Each row is where one point has got to under a steady rotation. How many ticks took it there?
The counts run from 0 to 232.
[144 150 185 128 105  93 210 170 131 149 154 139 108 131 123 131 115 129
  99 130 110 111 154 137 111 109 156 144 160 147 105 103 120 123  88 157
 158 109 121  97 123 127  90 115 152 146 148 170 161  62 104 107 130 118
 146  86 119  93 123  88 158 146 100 150 131 110 125 110 119  84 103 133
 111 112 178 130 111 104 167 152 167 115 153 155 152 106]  86
[134 140 146 128 103  96 188 106 121 121 134 119  85 123 120 120 138 146
 131 138 101 111 173 121 126 151 142 112 124 107 106 101 128 125 120 139
 146 122 142 138 104 131  49 160 154 159 137 170 164  98  69  65 149 117
 136  62  93  84 106 130 132 105 121 122 175 140 158 122 105 109  79 152
  95 106 170 129 110 116 153 151 167 176 151 128 148 111]  154
[180 145 143 158 102 114 211 158 134 139 135 123 124 123 125 141 130 156
  95  91 119 128 151 128 107 149 180 131 156 112 105 115 121 127 106 152
 132 122 167 132 103 126  84 120 160 179 123 147 121  74  86  91 138 101
 171  98 140  94  94  99 168 132 124 130 157 130 130 120 102 110  91 128
 106 114 179 142  94 135 167 153 172 143 127 122 153 129]  35
[142 140 182 121 107  92 194 154 114 138 120 131 104 143 118 127 114  98
 127 134 111 129 159 126  93 107 135 146 144  96  79 122 104 167 157 147
 129 114 120 172 131 111  66  94 153 123 101 174 163  71  92  81 149 119
 173 100 100  93 140 126 149 150 137 138 173 108 180 139 135 113 108 142
  89  99 143 146 144 133 163 106 163 104 118 159 144 101]  18
[158 144 147 144  98 110 203 129 129 123 128 121 114 129 121 138 129 158
 102  87 115 131 170 134 113 158 172 130 159  90  97 117 155 115 112 145
 136 125 177 132  92 131  74 121 172 168 110 145 125  79  93  73 146 114
 161  99 110  98  68 108 157 126 134 121 160 136 137 129 112 126  84 148
 100 114 172 129 101 149 156 144 178 147 148  97 154 114]  36
[170 139 150 143 106 119 205 120 125 130 117 129 107 134 105 117 115 140
 110  93 102 125 179 121 110 143 148 125 153  91  81 135 135 140 128 126
 122 129 170 144 106 127  66  99 157 159  99 139 126  76  72  80 143 105
 168 103 103 105  92 114 167 129 151 128 144 125 129 134 118 128  92 149
 101 113 171 155  91 151 137 121 171 131 131 105 151 112]  132
[117 130 151 112 113  93 181 160 139 160 139 100 125 151 111 135 116 135
 105 118 107 125 100 157 115 141 167 157 112 102  89  94 145 129 104 142
 141 104 179 176 125 130  98 104 135 113 109 174 163  68 113 125 117 147
 154  87 123  49 116  94 166 117 108 138 174 106 177 152 103 119 115 160
  58 107 138 131 155 154 162 143 136 132 136 120 175 115]  10
[129 136 155 121  81 104 170 120 123 105 138 105  76 135 110 109 128 133
 134 126 118 109 167 130 117 144 128 119 126 107  89 101 132 143 104 147
 143 100 123 135 102 165  66 117 143 143 108 170 177  85  74  79 149 126
 149  86  90  83 102 124 142  95  86 136 151 130 171 149 108 146  92 155
 101  98 158 120 128 126 147 109 145 161 161 116 153 105]  111
[169 133 172 143  84  98 206 155 108 130 146 132 103 132 123  96 130 124
  94 130 128 118 164 106 100 126 155 109 172 126 114 113 122 137 107 158
 142 125 120 126  99 119  72 109 144 153 126 153 180  51  91 110 149 100
 162  83 113  87 121 117 144 130 119 152 143 134 142 125 119 105  93 140
 116 100 183 136  82 143 165 133 162 128 130 131 150 105]  226
[134 145 151 137 126 102 205 121 126 144 132 137  81 137 110 104 120 120
 132 133  87 120 188 106  97 145 131 117 137  87  83 115 101 146 147 132
 130 132 148 155 105 122  61 126 184 152 128 146 160  81  91  92 149  98
 142  95  89  97 111 123 147 127 148 138 167 127 154 141 131 106  81 146
  86 106 166 149 110 145 135 129 170 141 132 142 160 111]  102
[159 141 141 138  88 119 197 104 137 121 132 109 116 129 112 140 126 158
 122  92 107 132 166 141 117 159 162 135 127  91  91 115 146 124 114 134
 141 115 183 152  90 140  67 137 159 158 101 147 127  94  67  74 135 124
 160  87 104  85  78 114 163 117 140 120 167 129 160 138 103 136  92 164
  91 107 154 124 103 132 147 145 163 157 145  93 145 105]  37
[141 172 180 105 130 105 209 111 133 146 161 105  93 136  97 112 113 136
 128 131  83 102 166 155 111 114 134 161 106 136  71 107 110 134 126 107
 156 108 156 134 125 134  74 124 161 142 131 178 160 105  84  94 127 133
 152  86  82  96 144 122 134 135  98 162 135  99 141 115 117 103  99 155
  82 101 140 149 115  92 144 129 150 130 163 132 147 108]  30
[132 165 169 114 128  83 198 160 127 161 155 123 101 137 118 136 125 113
 110 159 114 115 138 132 114 127 153 142 144 112  95  88 114 130 100 150
 155 118 136 131 126 103  79 133 142 139 164 188 179  84 104 102 134 131
 140  67 114  71 139 116 128 141 101 159 148 116 142 109 128  74 104 144
  92 110 161 142 134 112 166 153 155 144 148 162 160 122]  211
[178 130 173 143 100 105 213 154 130 139 146 127 127 128 115 112 116 123
  88 104 114 120 146 122 111 117 165 113 173 133 120 114 119 124 116 159
 137 127 155 137 112 101  73 109 154 159 129 155 150  60  95 104 144  97
 169  95 126  97 123 105 160 139 123 145 147 131 127 121 111 102 105 133
 103 107 178 141  74 141 169 143 161 104 122 138 145 119]  130
[153 153 148 122 125 100 198 166 142 145 151  95 114 140 116 147 118 129
  90  98 120 130 113 143 118 154 185 159 154  98 101 103 107 129 101 152
 132 118 189 152 114 107 103 108 131 153 134 167 144  72 128 107 127 121
 160  94 145  65 102  77 149 134 120 138 160 128 132 120 105  90  91 142
  83 106 170 143 137 131 161 155 168 128 141 127 176 140]  64
[132 158 170 142 118  92 203 167 115 136 106 146 107 125 133 153 122 116
 119 135  96 129 194 137  91 103 133 151 152 104  91 112  99 155 138 154
 131 119 112 138 114 119  71 117 176 151 121 166 135  68  90  67 159 110
 147  94 101 108 122  98 158 136 129 132 167 120 164 123 131 118 112 129
 103 104 162 139 127 120 160 141 181 111 121 160 149 106]  144
[152 140 157 147 120 108 204 139 117 147 106 129 129 128 118 148 105 135
 130 114  92 130 164 129  96 117 147 154 125 104  85 125 113 135 162 151
 130 113 157 167 120 120  70 119 170 135 107 167 129  79  87  76 133 115
 168  83  99 104 140 125 157 131 148 136 184 115 176 132 119 111 113 144
  84 116 139 146 114 137 169 144 162 121 106 142 140  99]  187
[124 169 144 115 120 109 202 143 134 138 147 119  89 144 115 146 113 135
 119 111  82 123 160 154 108 142 150 168 132  93  56 109 102 143 109 114
 136 125 179 138 116 146 101 113 165 156 122 159 139  93 111 103 136 122
 141 116 105  91  94  91 150 138 103 137 146  99 131 138 114 122  88 166
  83 122 150 133 139 110 132 132 184 127 161 133 182 136]  147
[174 129 161 130  89 117 208 166 130 139 136 108 121 145 104 120 111 131
 101  96 101 126 126 124  95 123 146 154 158 139  90 130 115 154 124 145
 133  97 159 148 117 134  99  62 155 134  84 151 148  56 102 108 133 141
 177 114 130  87 114 101 181 135 108 142 145 120 145 161  91 140 115 139
  86 105 150 146 115 161 154 117 145 101 132 118 135 101]  76
[148 149 165 134  91  87 202 161 125 139 155 107 118 133 122 125 123 138
  93 129 125 107 140 138 115 120 164 119 142 140 115  98 138 117  87 156
 153 117 137 100 105 123  81 120 128 148 142 168 167  69 103 103 113 132
 147  64 131  75 128 112 140 122 104 151 135 134 123 106 114  86 107 140
 112  99 177 121 102 107 186 154 148 135 161 125 154 110]  182
[126 142 152 122 111 100 193  95 135 133 134 116  87 134 110 109 132 134
 143 145  82 116 167 130 113 135 118 126 111 110  86 109 117 131 128 123
 151 119 145 160 118 127  39 147 161 144 132 179 170 108  71  69 144 127
 142  62  76  90 121 136 136  93 117 135 162 125 160 124 109 109 102 149
  77 100 139 143 115 122 146 134 152 157 147 149 155 107]  155
[152 124 182 131  79 100 196 172 125 138 148 122 119 143 122  98 111 117
  91 131 135 119 141 116 107 113 150 116 159 141 126 101 143 144 108 173
 147 106 115 131 105 112  81  95 130 127 124 160 181  48  95 106 132 120
 162  85 120  63 130 123 160 132 109 162 136 135 160 119 108  96 111 137
 105 103 174 137  96 137 183 140 138 130 124 138 149 102]  225
[154 113 133 139  71 114 186 138 133 113 132 100  96 139 110 124 129 150
 114  98 122 116 138 125 121 158 142 132 133 102 104 118 141 136 126 138
 133 109 166 172  93 149  73  97 141 144  79 150 141  84  84  75 134 123
 168 103 120  77  89 114 171  92 108 117 172 141 170 152 102 156  90 152
  80  92 166 148 129 165 145 115 151 150 144 106 137 110]  163
[113 157 164 109 115 100 201 124 123 151 153 135  82 139 111  99 114 127
 147 146  87 118 187 123 101 133 110 146 127 106  63 123  96 158 142 118
 146 118 129 154 119 130  84 119 177 132 117 158 171  84  95 113 148 123
 152 101  78  84 120 108 152 131 110 148 144  84 149 156 134 110  88 156
  75 102 150 135 124 125 131 114 157 123 156 148 164 106]  199
[136 127 145 138  97 111 192 180 136 121 123 108 119 134 140 152 135 141
 104 120 117 114 121 150 118 143 170 148 142 138 113  90 143 128  87 175
 143  96 147 140 105 127  85 126 131 149 130 183 151  69 104  84 122 132
 154  78 148  74 106 103 166 106  90 115 159 139 170 120  89 126 108 137
 104 110 170 117 130 131 186 181 152 145 135 129 148 107]  151
[138 147 157 108 110 105 217 174 131 148 136 126 105 150 127 130 116 129
 113 125  77 126 128 153 112 107 130 177 140 126  67 102  95 151 130 137
 131 106 147 159 140 123 101  91 162 126 110 173 164  70 114 114 134 137
 153 116 113  82 129  86 172 138  93 140 153  82 150 154 104 127 112 145
  67 101 143 140 138 138 137 118 145 112 145 169 166 115]  201
[122 138 167 120 119 101 179 166 127 159 125 116 114 148 133 154 114 133
 111 126 129 131 136 164 104 132 170 167 130  91  77 105 152 148 108 147
 143 103 137 160 103 126 105 105 150  94 119 161 149  67  96 117 117 154
 153 102 118  57 116 109 164 149 135 148 177  92 183 153 136  97 107 175
  82 120 138 132 142 141 162 132 142 134 126 126 156 101]  136
[152 135 151 131 132  96 220 172 140 160 147 124 122 143 120 122 106 110
  93 122  99 125 123 124  99 121 150 141 165 113  95 107  97 129 132 145
 137 125 165 161 118  90  85  99 136 133 131 165 173  77 130 124 133 114
 151 107 136  80 130  87 153 144 122 156 156 102 137 126 106  85 106 142
  70 100 173 154 129 149 158 153 162 112 125 154 174 131]  159
[156 148 177 130  92 109 203 136 134 126 153 114 107 121 111 110 128 141
 103 131 103 108 165 130 114 133 159 116 140 149 111 108 133 112  99 146
 155 110 143 102 101 123  65 124 146 175 136 162 162  73  73  87 132 115
 153  57 114  90 118 108 149 119  99 147 127 139 127 108 101  98  91 136
 114 108 184 135  85 119 169 154 154 136 156 131 152 108]  183
[151 123 159 143 108  98 188 138 131 131 113 109 119 125 116 149 115 130
 112 107 137 131 145 128 106 151 170 137 151  59 103 109 138 141 130 149
 115 130 165 177 105 116  66 108 153 146 115 161 131  76  97  76 141 112
 159  94 121  78 102 122 138 133 154 120 179 145 177 118 121 111  93 142
  95 108 158 144 129 142 177 139 179 145 109 117 158 123]  218
[158 143 142 129 108 103 207 152 139 134 169  96 109 139 110 130 129 143
  90  98 124 116 125 136 113 166 176 138 156 100 109 101 129 117  84 148
 138 130 184 138 110 120  97 108 129 168 126 160 148  82 110 108 125 119
 158  96 140  59  83  96 144 142 113 131 151 142 129 123  96 104  91 149
  95 103 185 135 125 130 150 151 166 146 158 109 163 142]  65
[120 145 158 132 121 103 188 160 121 145 109 143  91 138 132 152 120 115
 114 122 110 133 179 137 106 138 142 149 162  69  87 108 113 165 122 155
 119 126 129 151 111 118  87 105 178 151 109 154 138  60 103  84 159 104
 148 113 118  78  97  98 165 144 144 128 187 112 170 141 140 119  90 160
 100 117 153 129 139 133 157 136 201 129 115 140 158 111]  49
[169 130 171 140  85 100 199 132 115 128 137 133  91 133 114  92 133 131
 116 117 122 124 186 103  98 124 138 111 163 117 109 121 118 150 119 146
 133 128 121 126  98 127  58 105 161 157 126 144 164  63  79  93 160 104
 162  92  97  94 111 115 155 130 122 143 144 128 131 127 130 118  81 138
 107 110 181 143  85 140 159 111 164 136 130 127 147 103]  227
